(in the rows, 128 means zero)
runs of hidden systems
seq 1, B (10 x 18)
[[147 128  79 114 105 133 146 162 133 126 107 108 124 119 127 122 153 139]
 [154 128 127 134 140 125 109 113 110 131 121 151 116 165 135 141 176 114]
 [131 126 104 164 126 175 138 138  98 128 105 103 136 136 130 141 110 115]
 [154 123 123 114 126  96 174 108 105 140 112 128 151 155 115 129 140 147]
 [107 137 174 132 153 136 120 119  82 145 113 118 126 140 146 119 113  91]
 [117 149 108 129  98  99 151 140 103 140 119 117 135 116 107 103  81 148]
 [127 121 171 108 129  95 128 117 109 141 173 179 123 133 136 113 129 122]
 [ 90 113 130 133  96 154 110 161 116 139 139 116 108  77 142 121  98 117]
 [142  97 107  97  85  82 118 132 147 121 141 159 119 124 111 140 142 165]
 [114  85 156 154 141 156  73 138 134 113 136 146 125 126 153 163 145 100]]
seq 2, N (10 x 18)
[[ 99 143 141 123  68 162 137 149 104 163  97  95 134 145 129  76 115  89]
 [124 183 108 119 103  67 117  90  89 117 108 153 121  95  95 112 130 107]
 [153 146 119 105 100 152 125 156 126 114 193 191 114 141 124  92 113 106]
 [132 128  73 168  95 127 144 147 135 152 154 134 119  61 130 116 174 154]
 [168  93  92 105 124 130  92 136 113 115 130 158  79 145 138 185 165 144]
 [139  69 116 177 107 159 135 169 139 112 111 124 184 154 134 143 162 118]
 [151  99 127 127 184  91 168 103  94 106  97 116 162 115 129 180 146 140]
 [135 111 173 114 181 142 148 177  99 129 121 107 145 190 156 120  89 123]
 [ 81 146 157 184 152  92 140 126  89 162 103  88 151 104 130 111  81 143]
 [ 98 134 176  79 123  96 101 107  94 137 145 144  89 131 124 128  46 133]]
seq 3, M (10 x 18)
[[111 113 149 181 149 163 145  96 115 139 143 121 155 112 132 146 106 123]
 [105 107 164  85 140 123 147 116 151 159 139  99 108 120 142 129 107 164]
 [ 88 145 165 134 123 146  91 156 137 143 133 121 118 112 151  89 132  89]
 [111 168 113 119 126 119 120 117 137 103 140 131 118  84 105 118  66 130]
 [149 148 120  99 142 101 137 164 160 112 168 160 126 110 137  93 161 132]
 [153 145  69 150 121 173 108 135 116 108 136 141 101  97 129 148 148 108]
 [159 122  78 109 111 105 127 116 174 107 105 124 125 156  97 152 143 176]
 [147 107 129 162 119 152 132 112 137 121 108 139 174 156 129 135 202  91]
 [130 115 117 125 131 160 169  69 106 133  81  82 142 140 111 170 102 136]
 [114 124 185 111 146 106 157 127 140 176 104  92 148 183 145  92 151 140]]
seq 4, Z (10 x 18)
[[135 104 123 157  96 125 175 111 160  99 128 139 217 143  89 122 113 132]
 [147 133 160 121 193 122 168 125 100 139 128 125 146 120 162 119 191  99]
 [135 158  96 107 148 152 129 169 110 130  89  74  90 150 134 125  87 140]
 [110 149 153 147  94  83 120 107 123 165 136 146 132 172 104  94 100 153]
 [146 147 139 107 123 168 132 106 106 103 164 174 132 125 127 118 127  66]
 [131 109  94  96  83 113 169 152  98 139 114 112 128  83 124 122 135 140]
 [127 135 133 138 132  76  67 143 113 124 111 155 106 137 135 131 168 116]
 [151 130  74 167 123 161 117 151 138  92 149 147 132 125 112 147  99 138]
 [141  85 135 140 125 104 156 111 130 170 158 142 130 132 139 143 164 177]
 [132 106 139 123 153 183  92 123 122 117 111 118 103 156 152 168 139  98]]
seq 5, Z (10 x 18)
[[121 163 115 183 118 130 105 123 105 118  86 116 151 173 100 119  91 110]
 [158 138 140 116 145 100 182 112 103 120 168 168 160 148 114 113 104 138]
 [135 131 137 104 120 161 138 162  79 160 144 132  99 127 162 102 150  96]
 [124 142  92 118  91 107 110 112  85 134  97 124  92 116 107 146 101 138]
 [130 103 140 130  96  90  97 151 129 106 151 185 147 144 120 122 129 122]
 [140 117  97 171 130 162 131 135 101 123 154 149 128  82 140 148 151 111]
 [143  90 111 106 140  97 130 135 130 134 127 121 102 121 137 169 137 184]
 [109  97 148 171 131 154  75 145 144 136 127 128 124 163 146 144 133 123]
 [124 112 126 152 147 150 155  78 128 119 133 117 146 112 113 168  85 148]
 [106  89 193  89 151 113 143 142 139 143 137 118 140 134 156 119 123 131]]
seq 6, K (10 x 18)
[[134 129  72 126 108 194  82 104 147 135 130 114  49 118 126 177 112 152]
 [ 87  80 158 140  66 117  96 130 217 125 125 130 169 144 110 114 136 141]
 [104 139 147 163 159 175 121  97 108  87  96 111 168  82 131 148 120  51]
 [148 119 113  67 171 139 185 146 184 107 106  68 138 136 130 136 116 172]
 [100 198 171 176 165 117 112 125 147 173 133 115 128 148 142  62 149 117]
 [139 164  88 108 110 185 156  67 103 138 139 117  90 122  99 145  60 138]
 [111 109 160  86  69  82 170 121 177 158 157 146 159 117 115  72 158 147]
 [133 184 115 135 117 151 120 121  56 110 114 150 126  89 128 104 149  34]
 [192 120  57  68 109 102 173 145 154  90 118 131 132 151  96 143 134 179]
 [140 141 153 201 139 106 107 136 126 152 154 178 157 164 145  88 214 102]]
seq 7, K (10 x 18)
[[116 172 106 172 168 145  82  64 165 124  96  99 100 106 120 159 159 127]
 [125 107 143 111 116 205 137 122 203 119 147 110 143 182 122 123  94 136]
 [ 79 146 148 179 120 128 158  91 135 160  91  77 176  89 118  99 137 113]
 [140 163 150  39 163 162 161  74 140 115 118 105 107 132 124 129 110 100]
 [120 174 133 127 106 109 178 171 137 157 135 111 159 144 118  43 108 138]
 [148 197 104 124 132 112 149  49  86 140 143 155 101  93 103 121 142 112]
 [171 114 101  71  67 149 166 155 136 131 173 169 124 156 120  97 143 135]
 [135 143  96 178  81  87 120 128  87 139  99 153 152 110 114 109 199 100]
 [191 101  96  90 134 149 127 108 109  83 116 163 123 179 122 185 157 111]
 [139  77 134 184 121 108 142 182 119 149 106 122 178 189 142 121 167 149]]
seq 8, M (10 x 18)
[[149  82 173 139 154 139 133 174 150 108 137 154 188 172 161 115 201  85]
 [104 115  93 174 135 176 147  91  78 139  88  68 124  72 123 187  80 135]
 [117 118 191  79 172  70 129 130 203 152 122 101 126 193 141 109 135 186]
 [ 82 135 162 206 112 213 114 141 103 148 155 134 157  92 151  92 124  48]
 [105 157 120  52 134  80 149  76 149 129 133  99  80  74  98 144  43 191]
 [136 151 166 107 138 123 103 220 168 123 169 167 133 147 169  46 203  76]
 [130 177  34 177 102 177 110 101  82  94 127 132  96  46  92 165  69 113]
 [185 121 109  47 139  44 147 142 215 105 142 153 124 180 111 121 179 206]
 [149 112  94 216 100 228 110 141  87 119 117 153 160 121 148 138 220  33]
 [144 114  77  82 123  99 166  36 136 116  57  65 115 149  72 208  62 214]]
seq 9, B (10 x 18)
[[157 156  35 140  87 138 139 152 164 117 132 129 118  79 111 113 179 145]
 [187 120 119 100 159 170 112 117 134 113 148 166  95 182 150 156 202 107]
 [132 123  80 182 108 208 140 153 121 139  73  69 145 141 136 133 159 104]
 [192 142  92 103 140  94 177  73  91 116  82 129 147 180  97 154 166 139]
 [122 148 185 159 182 163 139 142  63 145 100 103 154 189 157 106 115  70]
 [126 178  91 141 102  87 199 116  59 163 100  98 143  97  98  93  87 152]
 [134 144 201  70 136  89 139 112  69 162 179 184 104 174 142  91 103 111]
 [ 62 123 140 154  49 154 114 176  84 168 148 125 121  59 139  78  82  95]
 [153  87  99  51  54  57 126 134 114 111 167 200  98  95 106 143 129 161]
 [100  39 176 152 113 158  42 197 126 121 154 167 115 128 179 157 157  88]]
seq 10, N (10 x 18)
[[140 136 111 147  87 106 113 115 121 113 141 181 145 117 109 118 169 101]
 [169 116  88 113 122 156 162 134 117 107 163 159 130 110 128 142 146 124]
 [158 107  96 140 135 120 143 179 122 139 123 120 126 137 145 129 176 153]
 [146 100 120 172 155 136 117 128  86 127 111 129 130 149 142 171 144 129]
 [132  83 145 133 127 119 159 138  99 127 111 119 167 163 125 147  95 145]
 [104 116 179 122 157  95 147 141  82 142 114 116 148 114 149 118 117 109]
 [102 149 142 123 142 125 120 150  92 120 124 115 117 109 130 120  53 118]
 [ 92 139 148 132 108  82 101 151 141 136 152 144 119 106 121  94  86 146]
 [ 97 126 138 124 110 140  89 117 146 123 172 155  98  66 134 132 116 114]
 [120 110  94  99  89 140 104 148 192 102 137 127 111  93 117 137 129 147]]
seq 11, L (10 x 18)
[[109 190 146 160 156 183  98 105 145 128 151 129 109 133 131 103 101  92]
 [125  95  96 112  62 147 174 107 152 143 148 122 138 104 100 133 100 172]
 [129 156 174  74 134 100 125 118 150 133 145 155 124 132 140  81 185  89]
 [122 159  73 158  95 176 138 133 108 111  87  96 141  88 111 123 121  87]
 [174 123  98 122 116  64 158 128 141 126 152 172 145 157 107 122 164 179]
 [127 157 155 174 160 189 110 123  96 148 138 136 124 145 161 108 166  61]
 [147  85  74 126  78 138 176 110  98 152  90  94 131 143 107 167 114 179]
 [138 144 198  96 163  74 110 118 116 133 131 163 133 202 139 101 151 105]
 [ 93 130 119 176 119 181 138 134  60 130  97  88 142  92 129 140  59  91]
 [151 103 121  72 121  40 156 154 123 141 156 155 111 143 119 128 106 207]]
seq 12, L (10 x 18)
[[151  97 106 122 104  83 129 145  78 103 148 185 133 102 120 150 132 129]
 [135 107 132 150 143 131  92 193  95 127 133 146 112 128 168 129 172 101]
 [133  92  92 164 129 128  95 125 101 134  93 112 103 124 134 191 145 153]
 [145  84 157 121 162 115  93 128 138 103 122 147 131 190 138 173 130 138]
 [ 86  90 176 164 161 145 114 128 124 131 102  90 153 126 148 155 100 117]
 [120 109 144  87 173  96 149 124 144 120 118  94 120 121 130 158  76 180]
 [ 86 161 173 118 162 121  88 150 173 121 141 113 114 131 137  93  76 127]
 [ 89 136 113 126 104 141 126 107 161 124 157 117 112  53 110 130  69 152]
 [132 134 129  67 112 118 121 148 199 108 176 158 111  99 127  97 147 134]
 [106 158 101 154  98 164 100 123 174 116 120 122 129  67 127 106 180  84]]

runs to name
seq 13 (2 x 18)
[[129 123 129 112 147  41  89 154 123  48  74 145 165 108 111 149 140  99]
 [141 128 153 147 198 155 137 162 148  70 190 164 169 123 140 125  85 108]]
 : N
seq 14 (2 x 18)
[[133 153 119 131 151 142 137 132 165 113  99  96 151 149 120 116 133 124]
 [138 159 140 138 168 115 136  88 138 137 126 125 130 156 121 124 133 140]]
 : N
seq 15 (2 x 18)
[[138 121 150 114 148 168 164 121  93 145 147 124 124 149 143 132  96 122]
 [102 129 137 127 105 107 127 143 113 183 126 107  97 125 139 103 123 156]]
 : M
seq 16 (2 x 18)
[[136 106 118 119 126 108 150 139 128  98 160 154 149 100 116 142  92 149]
 [126 124 129 141 146 117 118 158 129 136 152 144 118  83 155 118 174 122]]
 : K
seq 17 (2 x 18)
[[ 97 173 120 186  87 115  54 100  77 125  69 137 122 132 104 125 124  70]
 [168  74 118  70 132 129 169 101 151  66 143 151 161 150 100 185  83 158]]
 : K
seq 18 (2 x 18)
[[142 113 105 170 152 106 113 170 176  99 169 164 149  80 141 129 187 141]
 [144 125  78 174 142 201  79 144 150 114 121 118  94 124 148 166 172 115]]
 : K
seq 19 (2 x 18)
[[119 139 103 148 117 109 120  88 174 126  92 103 137 126 101 140 144 155]
 [139 126 159 118 142 158 149  98 158 113 130 134 166 158 126 122 154  94]]
 : M
seq 20 (2 x 18)
[[139 144 121 137 181 134 112 225  84 128 161 135  87 113 173 109 110 126]
 [126 135  77 184 122 104  72 155 145 127 163 150  82 107 120 148  97 189]]
 : M
seq 21 (2 x 18)
[[128 115 127 140 129 145 119 112  75 159 140 136  91 115 144 153 129 127]
 [120  91 132 104 106 118 107 134 116 117 129 139 113 131 123 160  89 142]]
 : Z
seq 22 (2 x 18)
[[ 76 119 146 156  77 104 122  69 104 118 132 148 160  68  89 138  57 114]
 [150 109 139  46 142 108 165 192 130  94 187 165 127  85 149 105 121 126]]
 : L
seq 23 (2 x 18)
[[129 142 151 110 156 125  84  84 131  56 127 175 145  92 121 153 156  48]
 [160 119  74  95 141 147 196 188 128  87 106  86 158 117 120 134  89 150]]
 : M
seq 24 (2 x 18)
[[118 126 120 115  79  95  93 125 142 145  91 123 111 158 113 121 147 141]
 [128 122 151 146 124 128 113 109 109  95 130 164 163 149 112 137 104  91]]
 : K
seq 25 (2 x 18)
[[122 154 133 143 125 130 158 107  96 166 110 104 131 149 122 107 114 132]
 [133 137 148  83 118 112 154  86 106 150 136 136 114 139 118 121 114 135]]
 : K
seq 26 (2 x 18)
[[138  96 133 114 123  87 144 134 137 104 160 164 152 120 115 139 106 158]
 [124 121 133 156 146 129 116 160 100 135 151 146 121  88 158 122 162 105]]
 : K
seq 27 (2 x 18)
[[112  71 148 146  99 137  61 131  98 137 119 144 100 176 136 173 103 131]
 [101  55 176 106 132  99 101 123 101 112 114 138 135 113 141 181 110 121]]
 : L
seq 28 (2 x 18)
[[ 74 166 165 219 126  79  95 111 138 146 103 123 177 124 112  84 129 111]
 [130 134 167  95 174 151 170  75 121 108 195 160 138 107 124 139  59 121]]
 : M
seq 29 (2 x 18)
[[118 167  87 146  98 153 142  97  67  97  84 110 147  88  89 137  67  82]
 [150 149 139  69 109  39 138 164 131 117 163 186 130 159 111  77 119 151]]
 : N
